[ 0.71  6.05 -1.54 -1.17  2.60  4.46 -3.49]
Report the centre entry.
A: -1.17
Report the entry just right of the centre entry.
A: 2.60
Report the entry just right of 6.05.
A: -1.54
